One turn sends every row of this set to another row. A few are shown first. Where does it send the rows asked after them?
k3: 6; 11; 5; 9; 4; -24; -28; 4; -2; 24; 28; -27; 5; 9; 27; 18; 1; 1; 12; 1; -5; 9; -21; -20
k661: 9; -8; 18; -15; -15; -6; -21; 24; -13; -2; 5; -9; 38; 9; 24; -18; 2; 11; -7; 16; 9; 23; -18; -24
k978: 18; -39; 5; -17; -32; 0; -17; 4; -10; 14; 21; -2; 15; 2; 22; -7; 18; 14; 2; -3; 1; 24; -24; -1
k713: 11; 0; 1; 14; 28; 7; 27; -13; 4; -15; 14; -10; -10; 6; -3; 6; -13; 3; 59; 10; 11; -10; 17; 10
k548: -15; -25; 9; 18; 43; 14; 6; -22; 9; -16; 5; -23; 8; 27; 18; 10; -19; -21; -15; 4; 16; 11; 20; 12
k936: 9; 2; 8; 15; 29; 11; 25; -11; 3; -16; 14; -7; -5; 7; -1; -3; -13; 2; 57; 11; 20; -11; 19; 6
k762: 7; -18; -20; -5; -8; -5; 7; -26; -1; -50; -23; -19; 24; 22; 9; -1; -28; 7; -2; -2; 22; 24; -13; 30
k582: 26; -23; 9; -16; 11; -3; 38; -5; -2; -31; -9; 5; 19; 0; -17; -3; -4; 11; 42; 26; 20; 5; 4; 8
k157: 32; -9; 6; 6; -23; 11; -14; -5; -19; -19; 6; 9; -1; -66; 2; 20; 1; -22; -6; -2; -25; 17; 3; 36
k359: 16; 30; 6; 23; -14; 7; -18; 7; -13; -35; -1; -1; 1; -60; 13; 12; -31; -20; -3; 3; -20; 12; 3; 18
k111: 0; -15; 2; 17; 43; -18; 4; -35; 10; -8; 8; -23; 8; 15; 14; 38; -9; -25; -2; 0; 16; 8; -1; 14
k408: -8; -7; 7; 17; -15; 1; -14; 14; 12; 7; 30; -5; -7; -4; 42; 3; -23; 11; 11; -5; -1; 23; -17; -22
k272: 5; -18; 6; 26; -9; -5; 22; 3; -30; -16; -8; 35; 34; -8; 42; -12; -27; -25; 4; -22; 25; -4; 1; 30
k329: -8; -29; 11; 29; 30; 4; 12; -27; 17; -18; 13; 5; 7; 1; 31; 24; -26; -18; -1; -7; 30; 16; 1; 10
k993: 1; 23; 10; -25; -31; 5; -11; 15; -5; -1; -1; -6; -20; -26; 5; 2; 11; -9; -21; -22; -17; -23; 35; 7
k336: 14; 2; 0; 14; -17; 39; -22; 4; -20; -21; 9; -14; -10; -40; 6; -6; -11; -21; -9; -2; -34; 10; 28; 38
k464: 10; -28; -6; 11; 17; -15; 16; -15; -33; 18; 3; -1; 14; 11; 19; 13; 9; -41; -5; -19; -8; -17; 13; 46
k167: 17; -34; -13; -5; -7; 4; -2; -37; -13; -26; -4; -11; 28; 24; 11; -3; 4; -2; 5; -10; 32; 13; -7; 42
k446: -14; -26; -14; 13; 7; -8; 36; 9; -7; -18; -20; -4; 1; 9; 22; -1; -47; -24; -17; -11; -23; 3; 16; 30
k971: -11; -10; 3; 4; 0; 16; -24; 14; 0; 19; 30; -34; -4; 24; 27; -11; -3; 6; -3; 1; -14; 11; 3; -11
k420: 2; 26; 22; -26; -34; 2; -10; 26; -8; -12; -10; 7; -2; -31; 9; -4; 5; -8; -26; -13; -5; -19; 30; -6
k143: 7; 5; 4; 13; 30; 7; 27; -9; 3; -20; 12; -14; -7; 10; -3; 2; -17; 3; 54; 15; 11; -9; 19; 5
k828: 25; 20; 5; -3; -4; 0; -19; 10; -23; -32; -15; -22; 12; -44; -11; 13; -10; -25; -22; 20; -38; 12; 10; 22
k674: 21; 5; 27; 9; -8; 33; -21; 16; -30; -25; 0; 7; 24; -49; 6; -12; -3; -28; -19; 13; -11; 10; 25; 21
k389: 14; -7; 1; 2; 3; -8; -4; -24; -16; -41; -15; -5; 49; 20; 17; -9; -9; -5; 2; 1; 47; 13; -12; 20
k393: 10; 14; 17; -27; -42; -3; -9; 13; -7; -2; -2; 15; -10; -40; 8; 8; 16; -7; -18; -24; -3; -20; 22; 4
k504: 28; 33; 13; 16; 1; 10; -36; -1; -37; -12; 7; -15; 14; -42; 2; 8; 8; -33; -4; 5; -17; -5; 16; 26
k449: 20; -14; -23; 6; -3; -39; 19; -19; -33; 1; -13; -5; 15; 5; 14; 20; -5; -27; 5; -21; -8; -10; -9; 49
k813: 7; 22; 9; -33; -33; -10; -7; 16; -4; -8; -11; -4; -15; -31; 1; 12; 9; -5; -23; -16; -19; -18; 24; 3
k536: 7; 34; 18; -20; -28; -11; -15; 14; -9; 0; 0; 4; -8; -37; 10; 12; 13; -12; -15; -20; -2; -25; 24; -3
k525: 28; -23; 8; -19; 15; 0; 34; -8; -6; -27; -7; 1; 19; 5; -20; -4; 4; 7; 40; 26; 17; 3; 6; 12
k954: -2; 29; 15; -18; -35; -1; -7; 21; 3; -13; -6; 9; -17; -38; 14; 4; -5; -4; -19; -21; -9; -17; 27; -5
k768: 23; -28; 8; -19; 10; 4; 38; -5; -2; -31; -8; 3; 15; 4; -20; -9; -3; 11; 38; 26; 13; 5; 9; 11
k753: 10; -19; -8; -24; -26; -20; -11; 15; 1; -7; 0; -25; 10; 8; 12; 1; -11; 20; -6; 11; -20; 32; -29; -11
k363: -9; -7; -12; 5; 6; -6; 21; 12; -30; -24; -30; -17; 25; 29; 16; -22; -34; -23; -19; -3; -12; -6; 20; 32
k838: 3; 1; 15; 28; 19; -29; 22; 7; -24; -12; -13; 23; 36; -7; 38; 7; -29; -36; -4; -8; 21; -8; 0; 12

k111 -> k389
k157 -> k359
k661 -> k971
Where do these go?
k449 -> k838
k768 -> k713
k813 -> k536

One turn sends every row of this set to another row. A few are shown first. Where does it send the rows asked after them?
k707: 6; -22; 4; 26; -13; -3; 4; -4; -24; 7; 35; 21; -12; 7; 29; 16; 25; -30; 14; 16; 31; -19
k37: 6; -12; -48; -28; -15; 5; -3; 36; 19; 24; -10; -22; -7; 32; 5; -5; -17; -23; 6; -1; 10; -12
k322: -7; -6; -36; 5; -7; -19; 42; 11; 24; 4; -13; -9; -8; 16; -1; -25; 1; 3; 15; -34; 2; -26
k645: 10; -22; 0; 26; -17; -5; 9; 0; -23; 6; 34; 16; -15; 3; 30; 19; 26; -29; 19; 19; 33; -25
k621: -6; -6; -30; -27; 14; -7; 24; 9; 13; -1; -6; -4; -23; -23; 7; -27; -4; -25; -14; -17; -12; -24
k57: 18; 44; -36; 10; -20; -25; 9; 12; 26; 13; 2; 3; -7; 29; 2; 4; 33; -6; -22; 18; -17; -39
k903: 5; -19; -27; -32; 11; -14; 24; 3; 6; -14; -4; -13; -16; -24; 14; -22; 3; -7; -11; 5; -25; -39
k590: 28; -16; 4; 5; -4; -27; -2; -4; -4; -23; 21; 39; 8; -10; -7; 20; 30; -6; -17; 18; 38; -22
k939: -16; 29; -10; -30; -17; 25; 11; 16; 30; -11; -31; -24; -2; -7; 21; 11; 0; -4; 11; 10; -10; -8
k964: -7; -7; -20; -26; 12; -1; 52; 11; 30; 3; 6; -9; 18; 12; 3; -15; -4; -27; -3; -23; 11; -13
k52: 1; -5; 4; 26; -21; -5; -35; 4; -8; -1; 15; 17; -26; -13; 24; 24; 16; -21; 7; 36; 17; -12
k499: 5; -12; -23; -2; -15; -15; 33; 4; 21; -7; -11; -16; 8; 28; 13; -11; 9; 16; 18; -34; 3; -40
k340: -5; -8; -37; -16; -16; -3; -8; 34; 41; 20; -8; -27; 4; 31; 6; -2; -22; -22; 8; 3; 2; -7
k471: -6; 10; -30; -35; 8; 6; 55; 12; 22; 8; -4; 5; 12; 22; 1; -15; 6; -25; -14; -14; 11; -10
k113: 23; 0; 4; -12; -15; 2; -13; 12; -4; -10; 13; 28; 12; 2; -2; 41; 22; -19; -10; 43; 47; 0
k737: 3; 5; -9; 31; -34; -27; 7; 16; 1; -7; 5; 16; 1; 14; -6; 31; 26; 13; 24; 52; 27; -1
k319: 16; 40; -2; -16; -23; 11; 1; 10; 2; -6; -14; -27; -9; -17; 23; 18; 20; 1; 16; -19; 2; -31
k280: -23; 13; -24; -34; -12; 0; 8; 32; 36; 9; -15; -28; 8; 6; 8; -2; -19; -18; 8; 20; -9; 6
k245: -16; -6; -20; -18; 14; -11; 34; 5; 31; -1; 3; -8; -5; -17; 13; -26; -4; -29; -8; -19; -15; -22
k930: -28; 26; -23; -35; -19; 7; 13; 30; 21; 7; -26; -22; -6; 0; 17; -5; -10; -9; 14; 8; -10; 2
k188: -10; 11; 8; 15; -15; -24; 39; -1; -15; -16; 18; 25; 2; -13; 7; 19; 37; 2; 15; 46; 19; -4
k724: -4; 14; -37; -25; -14; -24; -13; 28; 42; 2; -27; 1; -3; 14; -11; -12; -8; 1; -19; 2; -10; -13
k330: -8; -16; -31; 0; 6; -26; 44; 9; 35; -2; 1; -13; 5; 7; -6; -26; -4; -8; 7; -23; -4; -22
k281: 1; 0; -9; 34; -30; -24; 5; 14; -4; -5; 6; 14; -2; 13; -4; 28; 22; 11; 24; 56; 25; 5
k996: -5; 10; -22; -38; 4; 9; 51; 4; 19; 6; 7; 2; 18; 31; 22; -7; 17; -24; -19; 6; -2; -26
k441: -9; 4; -27; -24; -10; -19; -18; 28; 50; -1; -20; -16; 6; 4; -5; -6; -19; -8; -8; 2; -8; -7
k360: 7; -1; 2; -17; -4; 1; -15; 9; -6; -9; 0; 48; 18; 0; 10; 22; 24; -9; 0; 36; 50; 5
k148: 24; -19; 7; 7; -1; -28; -1; -5; -9; -22; 18; 38; 9; -7; -9; 19; 27; -1; -13; 15; 39; -14
k403: -4; -9; -16; 20; -20; -20; 10; 16; -12; -2; -4; 29; 3; 11; 5; 12; 25; 17; 37; 51; 34; 6
k203: 0; -23; -13; 23; -3; 6; 1; 1; -18; 13; 18; 37; -16; 6; 33; 6; 26; -30; 21; 30; 36; -13
k67: 1; -8; 2; 24; -24; -7; -30; 7; -11; -2; 15; 14; -29; -19; 27; 25; 19; -22; 14; 40; 15; -18
k972: 28; 21; -9; -3; -26; 1; 10; 9; 2; 2; -6; -26; -3; 10; 16; 14; 24; 6; 23; -36; 15; -40
k626: 44; 0; -38; -28; 3; -19; 17; 16; -13; -6; 1; -24; -15; -21; -12; 1; 18; -4; -13; 23; -11; -32
k509: 22; -21; -48; -21; -10; 20; 11; 28; 19; 10; -13; -35; -6; 33; 4; 8; -8; -16; 10; 20; 7; -15
k224: 51; 0; -43; -31; -4; 0; 24; 25; -14; 7; 4; -32; -6; 4; -12; 13; 15; -13; -2; 29; 7; -21
k681: -12; 5; 8; 19; -11; -24; 37; -3; -19; -14; 18; 24; 0; -12; 9; 14; 32; 3; 14; 48; 16; -1
k28: 10; 51; -25; -10; -11; -6; 34; 8; 13; 16; 12; 1; 1; 26; 16; 6; 37; -21; -22; 22; -12; -32
k55: -5; -18; -11; 18; -11; -9; -32; 8; -12; 5; 7; 37; -24; -10; 32; 4; 22; -17; 15; 38; 20; -15
k852: 18; -15; -6; 8; 2; -15; -9; 0; 1; -17; -1; 56; 10; -3; -2; 11; 29; 1; -3; 16; 50; -10
k541: -14; 1; -6; 16; -5; -15; 26; 4; -15; -14; -4; 36; -4; -19; 9; 5; 33; 8; 29; 49; 25; 5
k554: 7; 11; -40; -3; -12; -12; -13; 14; 54; -6; -23; 1; -6; 22; -3; -4; 4; 1; -24; 15; -18; -29
k855: 18; -2; 8; -8; -12; 1; -14; 11; -5; -13; 9; 26; 13; 0; -3; 39; 18; -13; -8; 41; 45; 9

k52 -> k148
k403 -> k203
Where do these go?
k972 -> k224
k996 -> k939
k37 -> k471
k340 -> k964
k590 -> k737

One turn sends every row of this set to another row. A few are shown first. Where does it send the rows asked after them?
k133: 14; -22; -21; -9; 12; 26; -7; -14; -10; 6; -2; 10; 36; 32; -1; 10; -14; 15; -40; -19; -19; 11; -34; -20; -19
k671: 2; 2; 4; 2; 21; 56; 13; 0; 23; 30; 31; -4; -3; 22; 12; -11; -18; 1; 5; -43; 4; 23; 4; 3; 23
k976: 13; -5; 44; 20; 32; 14; -1; 14; -11; 16; 6; -27; 2; 32; 8; 11; 24; -9; -24; -42; 6; -21; -13; -25; -14
k162: -49; -4; -11; -20; 11; 10; 4; -14; 11; 40; 22; -9; 16; 0; 27; -50; 14; 20; -12; -10; 13; -6; -6; -1; 6
k194: 13; 16; -11; 19; -26; 14; -6; -28; 18; 8; -5; -14; 48; 33; 25; -11; -10; 11; -4; -6; 13; -15; -47; -25; 1
k693: 1; -27; -11; -2; -5; 21; -13; -1; 18; 26; -39; -15; 13; 25; 3; 25; -33; 14; -18; -24; -1; -25; -20; -20; -7
k405: -2; -13; 43; 25; 29; 17; -3; 14; -8; 24; 6; -25; 5; 34; 1; 15; 30; -7; -28; -38; 5; -19; -9; -20; -14
k669: 27; 17; 38; -5; -11; 3; -19; 5; 26; 6; -38; -8; 14; 4; 11; -14; 32; -16; -7; -4; -16; 10; -9; -32; 13
k900: 24; 3; 14; -14; -14; 36; 8; -11; -41; 24; -8; -7; 5; 46; -6; -21; 39; -20; -11; 0; 6; 7; -25; 9; -17
k991: 7; 5; 10; 5; -2; 12; 4; -19; 18; 30; 38; 1; 26; 9; 32; -26; 18; -25; -30; -29; -10; 22; 9; 20; -9
k343: 30; 2; 19; -14; -16; 34; 11; -10; -47; 18; -3; -11; 4; 43; -5; -14; 30; -23; -9; -9; 12; -1; -19; 1; -20
k952: 6; -13; 46; 24; 23; 15; -2; 19; -12; 22; 12; -31; 0; 31; 9; 10; 32; -12; -23; -36; 9; -16; -15; -16; -14
k522: -2; 10; -11; -17; 22; -7; 13; -4; -14; 13; 6; -15; 17; 21; 6; -16; -41; 6; 5; 29; -6; 0; -8; -10; 21
k744: 18; 6; 10; -39; 19; 33; -22; 1; 3; -8; -9; -17; -19; 1; -3; 1; 19; 8; -32; -24; 44; -8; -2; -17; 6
k142: 16; -15; -15; 28; 2; 28; -37; -28; 0; 7; 8; -29; 31; 32; -4; -15; -22; 13; -9; -3; 0; 1; -24; -2; -30
k905: -8; -1; -5; -43; 4; -11; 13; 9; -16; 11; 13; 14; 33; 41; 30; 5; -18; 23; 14; -12; 16; -18; 2; -14; 1
k323: -11; 5; -19; -3; -27; 7; -8; 11; 21; 36; 14; -26; -15; 8; 20; -40; 8; -15; -18; -9; 22; -9; -8; 34; 1
k88: -18; 11; -17; -4; 12; -5; -7; -22; 26; 46; -2; -3; -3; 13; -17; -27; -8; 19; 14; -12; -2; 1; -37; 10; -29
k943: 17; -6; -16; -12; 21; 42; -13; 39; 13; 15; -24; 7; 11; 14; 11; -25; 0; -26; 8; -40; -1; 24; 10; 20; -8
k102: -21; 0; -14; -3; -8; 1; 11; 61; 26; 17; -2; 1; 20; 18; 26; -23; 19; -6; -12; -40; 11; 11; -24; -3; 7
k108: -8; -19; -3; -24; 22; -7; -6; -31; 28; 41; 1; 15; 38; 22; -14; -9; 13; 5; -5; -32; -2; 9; -13; 26; -36
k97: -31; -1; -32; -23; 23; 38; 0; 14; -7; 21; -23; 0; 18; -1; 12; -44; 3; -8; 29; -26; 11; -10; -9; 1; 15
k141: 28; 3; 21; -15; -23; 35; 6; 0; -41; 24; -3; -6; 0; 39; -1; -19; 40; -23; -5; -4; 6; 5; -26; 3; -13
k372: -34; -18; 0; -10; 33; 35; 3; -3; 8; 23; 9; 9; 49; 7; 19; -25; 10; 0; 22; -47; -3; 7; 16; -14; 11
k325: -16; -8; 0; -18; 20; 30; -9; -36; 7; 48; 1; 7; 25; 4; 22; -45; 7; -11; 5; -13; -16; -8; 23; 14; 5
k427: 31; 14; 44; -4; -7; 10; -17; 15; 25; 8; -30; -6; 9; 6; 7; -15; 28; -17; -14; 1; -10; 11; -5; -31; 16
k692: 15; -12; -18; -15; -26; 6; -22; -12; 16; -1; -34; -12; 49; 13; 25; 7; -7; 6; -18; -24; 32; -10; -10; -12; -30
k935: 26; 5; 15; -37; 22; 25; -24; 8; 6; -12; -8; -25; -19; 3; -2; -7; 14; 12; -31; -19; 39; -3; -8; -20; 5
k922: -2; -12; 35; -2; -35; 25; -12; 20; 6; 7; 11; -35; 5; 23; -8; -15; 24; 20; 12; -7; 29; 32; -3; -23; -7
k598: -10; 11; -25; 5; 15; 7; -10; -15; 26; 11; -24; 1; 34; -4; -31; -12; -6; -25; 21; -31; 25; -14; -1; 7; -18
k156: -40; -5; -17; -1; 20; -6; -8; 18; 2; 30; -17; -6; 36; -7; 31; -53; 24; -12; 0; -18; -9; -7; -7; 0; -13
k580: -20; 30; -27; 3; 11; -14; 8; -7; 20; 11; 1; 14; 36; -2; -13; -23; 6; 1; 7; -30; 9; 13; -34; -18; -29
k749: 25; 4; 17; -36; 21; 33; -16; 6; 0; -5; -1; -22; -19; 2; 0; -2; 21; 1; -34; -20; 44; -2; -8; -13; 6
k514: -4; -15; 5; -14; 19; -17; -8; 9; -14; 21; -6; -3; 32; 27; 13; -6; -31; 8; 6; 10; -10; 3; 32; -3; -30
k827: -2; -5; -6; -14; 30; -29; -6; -2; -11; -18; 25; -24; 56; 12; 23; -10; -12; -2; 5; -4; 12; 4; -3; -4; 3
k155: -10; -11; 31; 2; -33; 21; -10; 9; 6; 7; 8; -41; 10; 26; -9; -17; 25; 25; 14; -8; 30; 35; -11; -22; -9
k726: 32; 7; 40; -13; -17; 0; -17; 11; 24; 5; -32; -9; 14; 12; 3; -18; 28; -11; -12; 4; -16; 14; -9; -29; 15
k426: -18; -5; -7; -14; 18; 14; 19; -24; 36; 33; -4; 14; 36; 24; -26; 7; -2; 1; 8; -39; 19; -16; -21; 4; 14
k617: 10; -2; -3; -14; 14; -18; -20; -2; -8; 10; -3; -18; 26; 29; 26; -8; -21; -13; 32; -3; 3; -43; 0; 12; 10
k870: -4; -16; 37; -1; -41; 19; -2; 10; 1; 10; 11; -40; 12; 33; -12; -14; 20; 18; 11; -7; 26; 26; -4; -21; -7

k141 -> k922
k133 -> k142
Where do these go?
k343 -> k870
k514 -> k522
k88 -> k580
k669 -> k744
k991 -> k323
k156 -> k97

